0: [167  94 158  82  95 170  63  93 121 117 171 149 168 130 124 116 182 176 142 122  96 120  89 163 255 132 134  70 149  49 154 190 122 128  95  28 166 172 223 120 152 182 167  27 132  99  53  58 133 151 168 150 139 120 111 123  26 144 192 218  62 170 105 148  93 108 148 137 137  79 228 112 113 107  97  70  33  71]
1: [137 122 152  89  96 180  64 116 136 115 167 147 176 129 107 134 165 175 159 108 114 120  97 165 255 135 137  83 165  42 155 187 124 113  88  29 156 177 204 111 159 166 187  29 114  88  58  52 111 158 147 164 133 126 125 124  39 149 202 225  55 183  80 134  95 100 143 121 152  85 228 109 123  99  96  66  27  72]
2: [128 137 149  97  69 164  82 122 127 115 151 160 194 138 105 122 177 156 143 109 115 122  81 147 255 126 154  83 152  40 159 183 141 130 110  44 150 178 212 100 136 180 177  29 129  82  64  63 120 160 155 160 146 146 108 114  26 148 182 214  67 179  88 150  95 120 164 118 135  91 225 105 123 120  98  75  35  70]
3: [ 98 153 159 104  60 158  79 113 145 115 162 186 203 164 103 138 161 149 144 110 102 125  89 164 255 149 156  66 171  55 176 174 128 121 119  45 156 178 206 111 129 162 184  31 127  60  71  47 117 178 152 140 126 152 126 119  30 135 178 202  90 177  81 149 113 127 153 129 147 112 224 103 133 109 111  83  47  55]
4: [ 76 155 137  95  68 168  82 134 135 101 160 195 191 159 117 121 159 155 160 108 121 125  86 168 239 140 144  82 152  39 162 183 143 123 110  48 137 174 198 108 121 178 185  33 126  55  77  62  99 182 148 134 121 140 108 138  33 135 188 192  99 173  61 150 100 116 156 113 146  99 234 117 159 114 112  93  72  72]
5: [ 66 171 145 115  47 147  67 141 132 101 156 203 211 167 117 124 168 134 144 111 110 130  84 172 240 146 144  80 170  42 160 160 133 143 133  50 146 167 186 107 132 176 190  39 110  53  99  68  98 169 128 127 133 157 124 128  41 149 184 163 103 153  62 139 118 134 171 127 129 121 209 114 154 118  99 114  66  71]
6: [ 46 204 119 118  58 145  68 131 132 119 137 193 195 173 120 139 166 140 155 125 126 133  67 158 212 167 146  83 168  61 161 151 146 147 136  39 145 176 178  95 128 174 206  29 109  71 106  57 113 188 139 121 116 145 112 148  49 149 161 171  92 150  64 154 122 138 173 110 127 124 202  98 161 136 114 123  74  61]
7: [ 28 205 123 125  39 156  82 153 148 123 134 194 214 194 118 136 164 133 136 123 112 134  67 159 198 173 165  87 153  53 171 160 129 153 140  61 129 151 168 111 128 174 210  39 111  57 112  81 113 190 121 116 131 161 126 152  60 132 167 162 111 159  82 143 108 122 174 108 143 112 195 113 168 124 118 126  98  76]
8: [  3 235 112 129  53 140  70 158 132 115 148 192 194 198 103 136 161 115 134 108 131 152  65 179 198 176 165  75 166  60 168 135 145 155 144  51 122 157 159 116 127 168 212  60 111  64 118  75  97 188 120 108 112 148 114 146  87 129 161 139 112 143  87 159 125 127 173 124 144 130 185 113 184 142 122 116  90  62]
9: [  0 248  84 119  50 138  82 151 144 120 130 188 191 184 103 135 141 125 148 125 118 152  83 177 182 163 150  93 148  85 164 144 145 140 146  73 124 152 153 105 126 167 196  72 111  84 108  85 112 175 135 119 126 159 127 163  97 130 155 150 101 152  93 146 112 141 168 121 144 117 176 115 172 142 110 120 111  82]
10: [  0 243  91 140  38 150  81 155 143 137 125 184 198 200 105 136 153 121 144 124 118 141  70 163 169 179 149  84 161  79 160 138 128 159 134  82 125 145 147 110 129 161 209  66 124  87 114  93 114 185 120 117 126 159 131 165  93 127 151 130 103 153  86 147 128 144 165 104 142 134 168 101 175 132 127 123 119  70]
11: [  0 255  82 129  33 132  66 159 139 130 139 177 179 187 105 121 149 121 127 111 117 158  70 177 156 167 149 106 160  89 158 132 124 159 152  89 124 124 142 125 115 158 211  92 110  93 131 105  96 184 134 101 124 157 130 171 119 142 145 141 105 131 105 163 132 146 147 106 142 134 161 117 172 148 114 124 122  75]
12: [  0 255  59 148  33 144  79 175 122 133 120 174 170 198 122 122 147 124 123 126 129 144  88 157 144 166 147  94 143 112 139 128 139 160 153  83 138 133 121 115 115 139 208 100 110  81 121 128 113 181 136 114 107 156 131 170 125 143 128 120 122 129 110 147 121 131 161 117 142 120 151 106 172 136 114 124 126  93]
13: [  0 255  56 139  49 128  63 177 137 151 119 185 164 185 123 138 130 112 139 126 115 161  72 154 118 181 162 112 142 107 138 124 122 161 154  88 122 113 132 133 132 148 207 108 126  86 125 137 113 175 138 114 119 154 116 170 133 140 139 132 124 129 102 162 126 133 144 114 142 136 160 108 189 138 118 142 131  86]
14: [  0 255  66 160  36 125  64 178 134 136 130 180 172 183 123 138 127 114 120 129 125 162  74 152 110 179 145 103 160 113 152 106 138 157 140 111 121 126 111 135 135 131 204 117 113  91 129 144  97 157 136  97 121 137 133 169 138 137 121 126 113 127 106 160 145 136 145  95 127 124 155 125 186 143 119 143 121  90]
15: [  0 255  63 164  54 122  82 176 136 152 111 179 151 196 110 138 138 130 133 115 121 164  89 145 102 179 144 106 158 135 151 103 138 143 141 101 118 123 123 138 122 141 201 108 128  93 144 152 114 169 135  99 107 139 134 167 129 135 118 119 118 141 107 145 148 139 159  95 140 123 133 126 173 160 120 145 126  96]
16: [  0 255  66 170  56 119  69 175 134 138 126 176 158 195 111 122 121 116 132 133 105 167  92 156 108 159 154 127 144 140 138 100 139 155 156 120 117 103 103 138 138 136 184 114 115  96 132 155 112 149 134 116 126 139 138 147 147 135 134 114 121 141 109 141 153 156 143  91 140 123 143 112 185 163 122 144 130 104]
17: [  0 255  50 171  43 114  74 174 134 136 122 157 154 192 114 135 121 116 128 136 119 169  75 136  86 157 153 116 160 145 138  97 140 137 154 112 133 117 100 141 124 133 195 135 117 115 134 142 101 159 118 116 127 140 122 161 149 132 134  93 139 138 126 155 142 155 144  89 140 141 138 111 186 164 122 147 154 111]
18: [  0 255  51 160  47 109  81 156 135 148 118 157 149 174 130 120 118 116 112 128 104 154  97 131  97 169 135 135 159 149 139  95 140 134 155 131 131  99 111 124 141 134 177 125 133 100 151 160 115 153 130 120 130 156 138 146 136 127 113  85 128 139 126 153 161 142 161  86 138 128 117 125 169 165 136 149 158 136]
19: [  0 255  68 165  66 106  88 168 120 133 119 170 144 177 131 118 114 116 109 145 118 169  87 143  88 151 132 141 160 138 139  92 126 132 139 122 130 100  92 124 145 117 183 131 138 113 136 145 117 137 111 120 136 159 142 139 150 127 111  78 149 123 111 134 150 158 148  98 121 145 109 125 182 154 123 136 153 143]
20: [  0 255  70 184  70 102 110 166 120 142 116 152 126 173 132 128 112 113 107 152 116 152  90 138  68 147 128 141 158 139 159 103 124 143 153 142 114  98  89 121 127 130 162 151 141  99 154 144 104 145 105 121 123 160 129 149 151 112 120  70 141 134 127 146 155 140 149  82 134 131 105 121 183 169 140 155 174 149]
21: [  0 255  61 168  75 115 106 148 122 141 112 154 122 170 134 126 111 126 118 139 120 163 101 130  64 158 139 145 156 141 159  85 121 138 156 131 129 101  83 121 129 113 168 155 144 101 157 142 106 126 114 110 127 162 133 148 150 128 103  63 148 133 127 141 161 142 151  96 127 151  99 120 183 156 140 142 167 159]
22: [  0 247  63 173  66  95 132 163 122 135  93 168 136 185 133 109 109 122  99 149 107 147 122 122  60 150 119 132 153 143 144  93 136 123 154 155 115 118  92 132 140 110 158 142 136 113 145 136 109 122  96 127 132 146 135 141 150 115 116  55 156 131 114 140 165 154 167  84 121 136 106 120 167 159 141 158 175 153]
23: [  0 234  65 191  72  94 144 145 123 130  91 151 130 167 134 120 110 123 112 169 126 145 131 101  58 144 130 151 134 146 143  89 119 123 154 145 130 106  87 130 127 110 134 146 141 115 164 150 112 118  88 113 153 161 152 120 131 117 113  63 164 112 114 119 184 156 151 103 115 140  98 104 183 159 143 164 200 176]
24: [  1 220  68 192  91 107 155 157 125 125 101 163 128 167 131 122 108 123 109 160 115 143 141 108  68 140 109 151 143 147 144  84 116 136 140 154 115 124  81 115 139 110 133 165 144 117 168 148 117 112  84 132 142 159 142 131 146 135 110  43 187 108 130 113 187 139 153  89 109 155  88 118 166 175 130 166 208 184]
25: [ 27 220  73 180  98  90 170 142 123 102  82 146 107 180 117 120 123 121  89 178 135 142 150 101  51 115 123 137 135 147 155  64 129 134 156 159 130 127  74 112 121 125 105 151 162 106 173 128 122 120  94 133 164 144 145 129 147 129  91  52 176 121 132 110 174 150 155 110  88 162  81 119 167 176 129 162 214 192]
26: [ 36 201  73 196  92  88 181 139 138 115  75 153 100 178 130 122 106 122 106 166 124 153 160  78  67 122 103 153 127 148 139  63 127 134 142 167 129 117  54 114 131 124  89 166 154 111 178 140 128 100  90 134 169 153 162 125 132 132  93  33 182 102 119 105 191 134 155 117  84 163  57 107 161 160 133 161 207 184]
27: [ 56 168  78 183 115  87 176 136 121  97  86 149 109 174 132 124 120 125  88 170 140 134 152  72  52 117 114 157 104 163 147  76 122 120 158 192 112 136  60 116 116 106  88 157 172 134 178 124 148 109  88 136 174 148 167 107 148 151 108  34 195 100 136 100 174 151 169 123  93 151  68 126 159 176 148 161 225 204]
28: [ 83 148  82 183 111 102 190 134 118 110  71 140  87 152 116 113 102 112  92 171 133 130 157  65  65 108 110 145 109 164 125  74 121 136 145 201 126 126  56 117 111 107  73 161 158 143 165 123 155 101  86 122 163 128 151 120 135 152 109  36 198  97 121 112 185 134 151 129  91 154  66 114 155 160 130 160 230 192]
29: [102 131 100 194 139 103 211 132 130 110  82 118  74 161 129 132  98 119  92 187 152 142 174  63  49  86 107 152  85 150 120  64 104 135 161 198 105 126  52 118 121 117  63 168 172 155 167 120 143  93  89 128 180 124 149 102 156 154 108  53 194  96 140 106 165 151 148 136  90 157  51 132 164 153 146 143 217 197]
30: [122 109 106 193 147 105 221 146 127 110  66 124  82 137 130 140  96 123  96 172 142 124 161  76  46  95 102 171  94 168 113  80 106 123 150 223 112 143  37 135 117 114  36 190 153 163 184 138 147  88  75 127 163 133 147 100 145 156  94  47 193 107 140 101 173 136 159 125  94 161  63 136 142 164 131 143 230 211]
31: [131  91 114 193 145  90 223 142 125 116  67  99  73 125 115 148  90 141 115 184 163 135 161  60  61  75 100 180  89 154 103  73 110 119 168 231  91 131  54 119  98  95  26 198 150 173 183 137 161  66  80 147 158 131 146  99 153 150  89  55 174  93 127  97 163 137 152 148  95 166  54 139 148 142 131 141 228 212]
32: [147  70 122 189 153 106 227 127 112 105  85 107  48 129 117 158  85 145 120 180 169 132 164  62  61  68 101 173  70 169 108  95 115 137 170 240  82 148  59 118 107  87  33 194 143 183 182 136 143  76  87 134 151 132 156 116 163 146  99  77 170  93 145  80 139 156 144 137  83 169  57 129 138 148 143 143 225 210]
33: [172  54 130 171 174 109 226 140 121 124  90 100  56 102 121 148  95 148 111 161 159 112 163  75  58  81  87 195  82 156  85 101 132 132 173 233  75 148  52 131  88  96  30 201 149 186 181 122 158  73 110 150 154 115 149 116 172 126  79  88 168 107 153  93 128 156 118 144 105 183  77 134 112 142 148 157 217 210]
34: [178  53 140 182 179 111 211 124 111 132  98  77  36 107 140 168  75 131 130 154 167 106 165  81  57  66 107 189  65 171  76  94 123 114 159 237  83 131  77 114  99  93  28 211 125 173 167 126 138  57 120 136 129 128 129 115 181 119  89  96 180  94 141  78 131 159 125 161  93 185  63 135 114 133 147 149 195 191]
35: [201  40 133 176 188 101 222 141 112 137  90  87  35  85 141 174  71 133 122 161 187 102 169  83  42  82  92 191  65 174  68 115 139 113 175 242  81 130  72 124  79  73  11 222 120 189 181 128 146  71 111 153 115 128 136 114 203 115  83  91 178  88 162  79 123 142  99 153 100 183  65 137 105 124 147 157 202 181]
36: [211  19 157 174 174 119 215 141 129 127 100  69  51  92 128 164  70 148 128 137 190 115 170  89  59  85 111 194  64 160  62 124 144 127 161 243  64 130  97 105  87  85  14 229 110 184 165 147 142  61 135 135 112 125 114 115 210 125  62 114 178  87 150  78  98 142 107 158 103 182  80 154  94 105 149 182 178 187]

[137 114 128 122 143 167 104 142 114 173 123 111 107 100 148 109 141 132 114 141  93 120 156 133 129 100 140  89 118 130 128 152 116 102 107 105 144 129 161 148 159 150 117  99 113 162 121 138 139 113 110 143 119 146 127 113  99 142 150 172 106 140 166 135 123 115  92 170 163 123 140 116  75 103 123  68 101 112] 0 1 2
[138 179 117 115 134 204  90 146 105 206 158 111 111 110 158  60 186 132  90 155  60 141 220 169 145 131 196  18 148 131 129 168  88 106  74  33 196 151 161 147 146 166 133  46 142 135 105 141 159 146  55 129  59 132 134 119  63 223 180 210  84 120 178 203 146  68  50 192 193 111 109  99  53 113 129  48  61  51] 0 1 2
[ 56  97 110 146 175 156 146  82 107 152 129 127  96  88 118 193  85 125 142 106 186  93 153 136 127 118  44 214  95 188  84 125 127 144 100 195  84 103 147 145 156 111  73 181 145 184 117 151 138  94 193 143 162 112 129 115 204  93  85 102 192 125 130  87 104 149 160 120  86 110 101 183 133  92 165 171 143 188] 34 33 36
[221 176 189  69 187 116 119 152 167 164 134 103 115 121 148  51 179  75  95 139 112 153 179 143  72 164 202  58 184 161 116 171  93 138 105  30 170 115 131 162  99 117 131 149 112 113 140 190 143 152  66 100   0  96 127 139 115 160 109 136 167  63 160 190 162 111  30 127 205 139  46 106  85 168  83 133 124  63] 15 19 18
[ 35 100 105 167 180 169 154 107 106 166 127 132  91  90 135 191  64 142 147 106 175  92 144 140 117 116  41 219  77 184  92 113 144 130  98 216  93 111 158 136 155 110  90 181 124 183 106 142 115  93 181 142 167 120 137 132 197  97  67 128 176 142 132  91  97 154 161 130  91  97 108 202 108  98 169 184 134 166] 34 36 33
[133  86 117 145 135 129 133 116 115 122 134 111 122  91 132 174  88 144 167 103 136 113  98 123 167 106  80 180 117 125 104 123 156 123 124 168  95 117 160 132 124 119 136 147 107 155 134 136 137 102 181 135 158 152 119 133 164  65 131 134  93 151 141  87 101 138 128 122 119 126 162 151 135 102 122 107 119 149] 34 33 19
[  0 122  88 204  84 193 103 167  85 204 103 142  80 106 145 224  32 160 168 120 161  92 151 134 123  97  75 188  81 140  77 123 146 100 125 235  52 153 180  81 133  98 125 185 107 156 144 127  89  88 155 142 129 190  85 106 206 115 103 153 153 158 146  99  79 157 152 164 100 121 146 184  72  84 202 141 125 156] 34 36 22
[204  42 157 124  65  82 145 145 139  77 110 143 163 192 113 140 160 134 127 153 111 140  92  97 147  91 143  69  96  77 170  61 112  99 184 133  99 154 102  94 161 152 158  76 168  59 131  76  88 120  78 161 193 166 145 126  73 173 179 118  85 144 109 123 152 114 207 127  91 122 161 115 166 136 158  87 134 139] 5 7 2
[209  50 155 136  67  65 147 140 142  82 119 153 152 188 114 149 128 150 128 167 108 154 106  99 132 103 139 100  96  73 165  70 136 117 190 175  89 164  73  90 144 139 160  92 153  65 140  69  83 106  87 142 214 165 146 105 112 138 148  97 117 159 102 111 143 125 214 101  76 144 152 106 173 160 148 121 173 165] 27 25 28
[127  60 120 128 132 132 137  93 121 124 134 115 128  86 127 185  92 148 160  93 166 107  63 132 158 113  84 190 136 108 116 134 154 128 135 184  85  97 146 130 118  92 136 160  98 159 114 121 132  97 204 129 182 151 119 119 165  55 124 125  95 171 125  91  95 152 155 124 105 126 171 138 133 102 118 122 111 175] 34 33 36
[140 146 129 136 146 193 116 133 110 184 127 108  92 117 136  95 136 146 121 167  82 125 187 151 125 100 141  84 134 120 115 143  92 113  99  96 143 135 145 140 143 142 116  86 135 141 118 139 143 121 104 130 102 128 132 129  85 182 174 167 105 133 172 167 129 105  80 181 179 124 132 115  78 108 134  61  91  99] 0 1 12
[255  27 183  56 167  53 161 107 136  58 154 134 192 146 133 119 157 106 118 101 127 134 107 106 115 132 156  94 123 136 153 106 126 124 159 116 153 110  89 118 106 136 136 129 152  95 122 116 122 151 112 144 142 104 145 134 126 144 138  84 131 110  96 128 125 107 139  86  85  90  87 137 151 147 144 167 150 102] 28 27 29
[  0 128  90 228  72 207 117 164  90 184  99 141  79 129 144 235  38 161 168 129 168 110 151 133 137  93  68 194  97 132  77 110 129  94 132 222  33 146 158  63 147 101 113 175 105 132 152 108  86  90 148 148 117 185  98 102 197 118 126 156 162 144 165  97  81 134 151 168 102 127 145 175  70  73 202 135 110 175] 34 24 36
[ 68 192  68 165 132 203 105 140  77 180 122  96  93 150 136  92 155 139  78 204  63 156 225 130 128  78 138  29  92 122 135 135  69  97  57  76 154 156 153 146 195 170 108  58 188 144 128 124 167 110  48 157 179 149 158 103  56 243 208 177  92 140 190 174 173  55 106 176 167 118  94 125  77 119 163  40  81 129] 12 18 19
[ 69 169  65 175 111 199 116 139  74 191 102 118  90 142 133 118 165 158  94 194  67 155 221 136 128  90 116  47  99 116 133 125  56  83  64 105 161 158 129 137 192 182 116  43 177 160 117 116 149 119  60 163 181 137 161 113  57 250 209 152  95 126 185 169 172  71 135 192 158 110  92 126  86 117 156  28  92 138] 12 19 18
[  0 101  91 183 117 205 115 129  94 202 107 127  66 112 143 223  51 153 166 101 190  85 168 131 138 106  58 201  92 158  88 108 127 129 116 212  64 118 184  87 153  95  98 166 117 162 128 117  98  87 189 123 120 163 110 115 199 109  83 150 181 159 150  98  71 151 152 168  95 112 152 180  80  81 192 150 109 159] 34 36 33
[150 169 116 120 135 215  82 146 106 187 139 109 102 124 142  66 166 120  92 156  61 153 218 164 125 127 190  26 128 135 139 162  88  92  65  46 175 151 168 162 162 178 142  69 144 138 124 125 162 153  57 145  65 134 118 118  55 205 175 203  89 106 194 198 135  88  56 192 203 130 122 116  40 112 115  66  69  63] 0 1 2
[255  92 197  67 183  75 127 125 156  90 146 120 150 113 145  67 170  84 114 104 125 136 183 125  99 147 170 102 145 160 142 153 129 130 125  50 172 132  93 133 100 125 117 105 138  85 117 152 125 155  75 105  41  87 125 130 129 159 100 130 183  78  99 162 139 126  92 118 155 116  94 106 103 175 119 179 147  94] 28 19 15
[255  64 196  51 183  69 153 116 149  74 168 131 176 113 121  66 155 103 104 112 129 145 166 110 107 142 166 121 149 154 160 126 136 134 138  71 167 143 105 141 100 141 132 120 138  66 123 125 110 151  78 114  58  78 139 128 117 144 115 123 165 105 108 152 132 126 122  98 137  92 103 107 128 155 124 181 147  85] 28 25 19
[ 89 213  92 144 151 225  76 144  85 210 141  97  86 123 158  66 162 132  95 187  44 159 213 145 119 116 153  42 114 132 132 144  64  84  50  57 200 138 147 165 183 172 139  49 149 146 123 155 156 125  68 154 130 134 147 110  68 213 205 184  77 133 203 192 164  54  65 181 192 101 110 115  38 108 134  29  74 103] 0 1 12
[242  86 201  64 200  93 128  96 183 147 157 106 141  66 154 111 103  63 129  65 173  97 141 148  78 193 148 167 173 183 111 148 143 148 108  86 130  79 144 126  77  98 140 190  72 119 125 177 109 143 173  63   9  83  98 147 202  69  44 110 195  95 123 157  98 154  82  93 165 128  93 142 107 139  97 193 114  99] 36 34 35
[  0 115  95 164 151 194 142 123  81 190 110 121  84  98 125 212  64 140 157  93 180  78 151 129 121 112  43 230  75 157  87 112 126 139 105 206  63 106 176 122 140 109  98 167 113 174 130 134 102  98 198 137 153 124 111 119 218 104  69 131 191 152 137 112  73 147 166 158  96 102 122 202 105  89 179 175 115 176] 34 36 33
[196 185 153  86 186 138 131 143 142 183 137 104 129 101 143  50 178  78  94 132  99 136 194 144  64 163 208  41 169 161 109 172 104 120  86  36 177  99 116 159  87 120 134 143 105 127 158 196 173 169  59  87  10  90 122 143 113 166 127 139 158  68 164 198 166 122  15 139 201 160  63 101  94 138  97 117 126  76] 15 18 19
[ 84 198  85 144 140 221  92 156  65 201 113 108  81 124 138  83 159 152  93 181  44 141 228 151 128  87 148  42 114 124 147 141  75  97  67  76 167 149 158 167 208 187 131  42 166 145 125 119 151 114  65 150 162 130 141 103  43 241 209 185 101 125 195 167 172  52 108 193 162 116 109 121  68 100 161  25  73 107] 0 1 2
[185  49 139 139  62  53 172 138 147  72 108 134 138 193 130 144 125 153 128 166 122 134 106  72 119 102 109 131 108 103 162  66 145 103 197 199  82 159  81  73 132 108 124 137 166  89 163  76  84 110  95 142 197 179 147  99 117 134 128  79 124 154  99  96 145 140 202 111  61 138 126 109 174 166 162 124 180 174] 27 29 28
[151 145 129 116 149 203 110 138 108 178 143  93 109 106 154  97 148 126 115 171  90 133 190 138 122 117 171  66 124 119 134 152  98 110  90  78 155 155 162 156 164 164 135  88 125 134 116 140 160 123  73 128  87 139 119 130  88 181 164 176  91 126 176 177 131  97  86 187 190 122 110 123  67 110 132  70  85 101] 0 1 2
[255 114 162  25 197 132  92  63 157 102 174 105 195  55 117  61 156 104 128  66 108 115  71 151 167 182 154 127 208 140 159 165 144 159  71  43 213  47 158 201 119 123 164 120  68 183  84 197 196 167 183  81 107  72 121 149 133  44 129 158  63 130 118 141 141 143  63  87 157 101 154  89 129 117  62 100  59  97] 0 1 2
[255  22 191  68 169  62 171 111 154  65 158 120 178 136 131  90 157 105 114 105 128 126 119 102 125 149 169 113 135 143 156 121 127 122 139 113 169 120 107 117 114 123 134 109 161  69 121 129 108 153 102 139 114  87 123 116 114 159 140  94 142 106 105 123 125 100 136  88  94 103  90 129 148 148 136 169 130  93] 28 29 27
[193  31 155 128  57  61 153 124 145  64 112 154 144 184 114 138 120 154 127 150 130 137  89  78 126  85 131 132  92  82 165  67 140 103 179 187  99 161  69  72 151 129 136 122 166  83 144  88  85 115 105 142 213 182 132 115 106 128 152  86 128 143 102  87 158 132 204  99  83 131 133 124 174 162 147 130 169 177] 27 28 29
[239  49 213  92 195 111 131 133 162 152 147  85 119  67 138 136 109  93 136  75 170 111 146 137  74 150 146 169 129 175  82 159 152 138 131 158  97  94 146 106  85  70 118 230  95 125 140 173 100 141 147 102   0  85  93 146 205  93  47 120 187  85 136 134  91 139  79 121 155 136  92 149  91 126 140 211 146  97] 36 35 34
[249 132 167  24 212 109 111  84 147 123 159 111 180  76 120  44 151  91 125  63 131 128  76 140 169 174 154 132 221 132 153 176 146 159  76  29 220  42 150 193 115 115 164 128  65 179 107 199 189 156 176  58 103  76 120 151 128  41 113 150  70 138 127 156 142 168  63  72 165 121 143  87 133 119  49 115  84  86] 0 1 2
[116 223  83 121 147 207  86 163  93 198 135  95  92  94 147  68 176 138  83 175  47 161 222 149 105 131 188  25 129 140 125 154  88  93  71  34 208 129 156 174 164 163 128  75 134 148 122 172 162 150  56 141  99 111 137 135  67 198 198 185  86 109 204 200 161  78  39 174 203 124  90 106  53  95 122  40  56  90] 12 0 13
[241  46 203  83 181 111 139 127 177 137 166  94 136  81 152 124  97  70 132  69 181 112 153 158  65 175 133 181 144 189  90 162 141 141 122 126 105  85 152 126  71  75 118 217  92 137 136 190  89 145 151  81   0 100 109 150 216  87  61 128 187  91 130 143  99 160  81 110 145 116  98 143  86 143 132 224 124  91] 36 35 34
[200  60 139 113  49  86 133 149 134  99 131 148 157 210 115 117 163 147 124 152 101 158 113 127 154 109 149  44  99  67 170  80 105 115 168 117 114 165 116  83 163 151 166  35 171  57 133  51  93 130  88 150 198 161 148 116  66 175 195 123  75 162 123 138 134  85 182 122 105 120 171 109 175 132 137  89 129 115] 5 7 2
[  0 141  83 247  44 184 113 185 112 174  90 131  66 137 121 216 102 158 159 183 135 123 150 142 120  74 107 145  66 115  93 114 129  94 165 226  34 193 136  73 125 126  95 183 133 118 183  94  72 108 112 153 129 193 100 110 141 153 152 149 137 157 176  89 107 115 165 186 110 168 152 144  86 100 191 130 127 162] 24 23 22
[255  38 196  50 167  82 143 100 145  89 153 132 182 132 119  86 171 105 105  96 127 129 155 110  99 138 176 119 131 151 146 122 142 134 145  94 183 142  91 140 101 126 115 119 155  65 121 134 107 137  82 118  78  98 123 129 133 145 134 102 156  96 105 147 130 106 112 110 110  89 106 108 120 152 114 169 129  87] 28 29 27
[255  17 189  54 183  72 156 108 153  75 172 118 177 142 131  97 173  91 118  87 128 121 128  90 126 146 163 109 113 126 156  97 126 122 140 123 161 117 106 133 118 138 135 128 165  89 122 129 109 151  92 127 127 104 140 118 125 145 138 104 121 121 107 132 125  93 123  88 104 103 105 117 155 146 128 168 130  97] 28 29 27
[151 174 130 111 151 211  88 158  93 182 149 109 113 121 156  73 157 139  95 157  68 150 215 142 136 107 181  53 125 132 122 157  78  92  85  61 166 163 150 145 145 157 120  77 144 130 129 121 147 132  63 131  90 121 133 117  61 209 171 183  91 107 193 174 148  76  62 191 182 132 107 103  42  96 116  68  63  87] 0 1 2
[ 98 206  94 140 160 226  72 146  87 213 146  97 102 118 159  74 178 127  82 181  44 159 226 148 125 122 163  41 136 153 144 165  66 105  69  36 205 149 160 171 173 184 142  55 156 163 121 164 172 145  54 134 113 115 142 130  60 206 188 202  72 116 206 196 148  56  69 192 201 118 107 111  53 108 142  47  70  97] 0 1 12
[250  73 219  57 184 106 118 103 167 150 155 116 146  83 139 129 100  81 131  52 178 113 131 145  86 169 149 175 176 171 100 164 141 143 115 105 103  72 159 133  90  77 129 204  90 117 145 177  96 139 171  72   3  85 110 156 209  94  44 110 200  74 113 136 104 164  67 100 165 116  89 151 114 140 120 218 136 101] 36 34 35
[255  77 198  52 167  88 148 119 167  98 164 125 153 112 142  72 154 101 102 116 143 133 160 103 103 144 169 120 140 142 158 146 118 116 132  59 174 148  92 128 100 139 116 105 136  83 110 130 107 139  75 125  41  75 138 128 117 159 107 110 173  82 111 141 136 126 116 116 146  95  82 119 122 159 107 165 149  83] 28 29 25
[193 194 150  90 170 151 108 161 131 176 139  85 129 101 157  34 162  70  96 151  91 152 180 143  50 146 211  52 183 173 125 171  89 116  83  37 164 101 132 163  92 143 120 135 115 139 157 182 177 168  73  90  19  94 133 157 100 168 138 131 126  60 175 200 166 103  25 159 204 145  67  83  90 144  98 120 115  75] 15 18 17
[238  23 194  92 179 102 137 142 155 153 141  81  92  79 149 159 104 101 137  80 172 109 152 130  72 155 147 189 133 177  76 155 152 119 155 164  90 102 140 105  64  84  87 226  83 143 148 171  82 117 145 108   2 101 108 143 226  98  64 138 202  74 126 127  85 152  62 132 148 140  74 152  84 121 150 210 132 121] 36 35 34
[ 82 205  75 135 128 210  83 156  81 190 135 102  83 115 156  87 176 133  78 176  59 142 212 158 126 109 143  26 107 145 133 136  61  82  52  66 192 159 159 160 203 186 136  60 160 143 108 146 166 121  67 144 144 124 137 108  63 218 195 176  81 123 216 187 169  67  79 192 185 115  95 120  43 112 141  42  64 110] 0 12 1
[128  99 131 129 121 158 115 126 108 149 120 104 114  93 123 159 100 143 139 118 121 106 108 140 144 104 111 155 117 125 121 142 142 129 117 163 104 127 146 121 132 112 133 146  99 153 119 135 124 120 158 137 146 152 107 130 147  93 143 157  89 145 139 104 124 139 118 148 136 140 149 146 102  85 139  92 111 154] 19 18 16
[255  45 193  68 169  64 166  96 157  82 156 135 187 120 119  96 157  91 125  93 129 128 130 103 119 151 173 101 140 131 143 129 142 122 135  89 175 138 107 136 100 139 116 121 158  65 120 117 108 137  82 138 109  85 137 116 114 160 123  98 134 100 106 142 127 118 130  92 102 104  90 126 126 164 133 170 145  88] 28 29 27
[248 128 178  38 212 120  99  74 169 113 173 119 180  75 123  47 133  81 141  74 140 110  72 142 156 191 150 139 204 139 149 169 160 174  78  46 210  55 148 201 110 126 179 139  65 172 115 200 182 154 189  65  69  95 106 155 138  41  98 122 108 132 123 158 126 158  64  75 148 124 148 103 149 108  68 115  79  97] 0 11 1
[  0 117  90 193 101 209 107 156  98 205 103 128  80 115 128 239  46 158 166 109 185 102 166 147 139 102  65 195  80 133  91 107 143 106 135 230  59 142 170  76 152 111 120 168 111 153 135 114  89 104 164 124 118 162  91 127 210 112  92 153 161 144 140 101  71 165 154 172 112 117 142 172  76  67 197 145 123 175] 34 36 33
[245  93 202  34 189  94 119  88 184 141 157 129 179  82 133  71 131  73 127  69 146 117 120 165 114 200 152 142 208 170 128 148 144 161  96  54 152  51 145 149  84  95 171 148  79 146 128 195 148 150 180  63  17  83 101 168 183  51  74 105 155 107 118 144 113 161  78  98 152 133 119 107 144 117  92 168 121  98] 15 16 19
[213  52 143 118  64  91 124 144 125  99 114 161 165 210 129 123 168 131 126 166 107 156 109 105 160 107 161  57  97  58 170  72 108 115 160 131 120 173  93  93 162 161 162  65 154  57 142  69 104 140  90 148 189 179 145 112  78 167 188 112  93 145 110 117 136 108 185 132 114 137 165  99 178 152 139  81 138 126] 5 7 6
[  0 100  89 174 135 201 135 135  77 182 112 142  68 105 127 232  55 162 146 113 180  81 155 132 138 111  49 223  90 149  85 110 142 134 110 222  57 124 166  94 154  96 107 181 120 169 120 116  93  99 193 121 141 135 101 117 201 107  76 134 171 141 128  98  73 168 151 147  94 122 145 200  83  81 186 155 127 173] 34 36 33
